Where one turn sends some rows of the set: a few examples, then the rows asked
Lizo: [  4   0  -5  14   9   4  14  -3   5  21 -11  -3   1   4 -12   2   2  -4
  10]
foz: [ 12  -7  -8  -6  13  -5 -15  -1   9   1  -2   4  13   9 -15   4   6  -5
  16]
gesag: [ 12  -2   5   2  -2   3 -19 -17   6  -1  -1   8  -3   3   7   4 -11  13
  -9]
zar: [ 13   0   3   5   3   6 -18 -16   9   1   2  10  -5   3   9   3 -11  14
  -5]
Rer: [ 11 -11  -7  -6  14  -5 -12  -4   9  -6  -2   3  16  10 -15   4   5  -6
  14]
Vum: [  7   7   0  13  -9  -3   9   2   1  21  -6   0   0   9  -1   4 -13   2
   4]
mekap: [ -9 -10   4   1   0  -4  -8  -6  14  -1  10   3   5   1   7  22 -10   5
   6]
Fizip: [ 13   3   2  14  -7   2  13   2   1  18  -5  -1   0  10   0   3 -11   3
   3]
Musa: [  2   1  -2   9   7   5   0   9  -1 -20   9   9  -4   5  -9  -9   8  10
   6]
pipar: [ -6  -5   1  14  -3   4   3   3   2 -19  15   2  -8   6  -6  -7  -3   6
  -5]
lor: [-20 -20  -7   2   0  -5  -5 -12  -2   4 -10  -2  13  11   3  -4  10   8
  -1]
Furi: [ -8 -14  -7  -3  -2  -6  -8  -7 -13  -1 -16   2  17  12   5   1   3  16
   1]
Fufad: [ -8  -9  -8  -1   1  -5 -11  -5  -8   2 -13   2  20  13   7  -5   0  20
   3]
moba: [-13 -11   0  -1 -13  -2   3 -13  19  -2  -1  -1  -7  -7 -15   8  -1   4
  12]
kug: [  2  -1  -6  10  10   3  -2  12  -2 -20   2   9  -3   5 -11 -10   8  12
   3]
nera: [  2   1  -4  10  11   5   1   8   0 -19   5   7  -3   6 -15 -10   2  14
   2]
dod: [ 19   3  -4 -16  -3   4  -2 -11   4  -8  -7   9   9   2 -10   0  -7   7
   6]
gozel: [-16 -24  -6   4  -2  -3  -2 -14  -3   0 -10  -7  14  11  -1   0  11   9
  -1]
zeda: [ -3  -8   5  16  -4   0   3   5   3 -18  14   3  -6   2  -2 -10   1   4
  -2]
dubo: [-19 -20  -8   4  -2  -2  -2 -10  -2   5 -11  -7  11   9   4   2  13  11
   0]
pode: [ 20  -1  -1 -15  -2   6   3 -12  11  -4  -7  11   6   6 -11  -5  -9  10
   2]
zep: [  6   3  -7  13   2   6   9   3   7  24 -11  -4  -2   6 -11   2   1  -2
   7]
Nuf: [ -7  -8 -10   0   0  -4 -10  -6 -13   0 -12   2  18  11   5   4   1  21
   4]
Buzu: [ -2 -12  -9   0  -2  -5  -7  -4 -12   3 -14   3  21  13   6   0   3  18
   3]
fega: [  1 -10  -6  11   4  -9 -20 -13  12   2  -3   1 -11   1 -18  -7   9  -2
  10]
ledem: [  5   0  -6  11   7   7  12  -1  10  21 -13  -3  -2  10 -13  -1   3  -1
   6]
dop: [-14  -8  -4  -1 -16  -6   1 -13  17   2  -3  -2  -7  -7 -15   6  -3   4
  10]
nutam: [  9   5   0  15  -5   2  10  -1   1  20  -5  -3   4   5   1   5 -13   0
   7]
laz: [  3   2  -6  14   5   4  13   1   6  19 -12  -3  -5   7 -13   3   5  -2
   9]
kar: [11  3  1 14 -5  1 10  2  4 23 -7 -1  1  7 -3  3 -8  1  1]
Volok: [  3   1  -5   8  14   9   0  10   1 -18   4   9  -3   2  -8 -10   6  13
   5]
duto: [ -2 -13  -8   7   4  -5 -22 -13  11   3  -6  -1 -11   0 -20  -5   9   2
  10]
gego: [ 11  -6   4   2   6   6 -16 -15  10  -1   1   6  -4   0  11   2  -9  17
  -6]
vol: [ -1 -11  -7  11   2 -10 -23 -11   7  -2  -6   4  -8  -1 -15  -7  10  -5
  10]
vigis: [ 14 -12  -6  -3   9  -7 -10  -5   6  -1  -2   7  18  12 -17   6   5  -7
  12]
daka: [-15  -1  -4  -1 -15  -4  -1  -9  17  -1  -3  -1 -10  -5 -15   5  -2   2
  12]
zuz: [-10  -7   2   1   0  -1  -8  -6  15   3   9  -4   5   2   5  25  -7   8
   7]
vubid: [ -2  -6   6  13   0   4   4   5   5 -19  15   4  -7   4  -3  -7   4   9
   0]
fize: [-18 -22  -7   1  -1  -2  -5 -10  -4   0 -15  -7  11  11   2   2   8  13
   1]
Fop: [ 19   2  -6 -15  -3   7  -1 -13   8  -3 -11   9  10   4 -11  -2  -8   9
   3]
Geb: [ -6 -10   9   3  -2  -2  -8  -7  18   4  10   3   5   2   7  21  -8   3
   3]
gar: [ -5  -9   3  13  -2   4   4   6   3 -19  13   1  -8   5   1  -7   1   9
  -5]

Fop -> Rer
nutam -> Fufad
zeda -> Vum
And these:
foz -> duto
fize -> vubid
vigis -> vol
kug -> laz

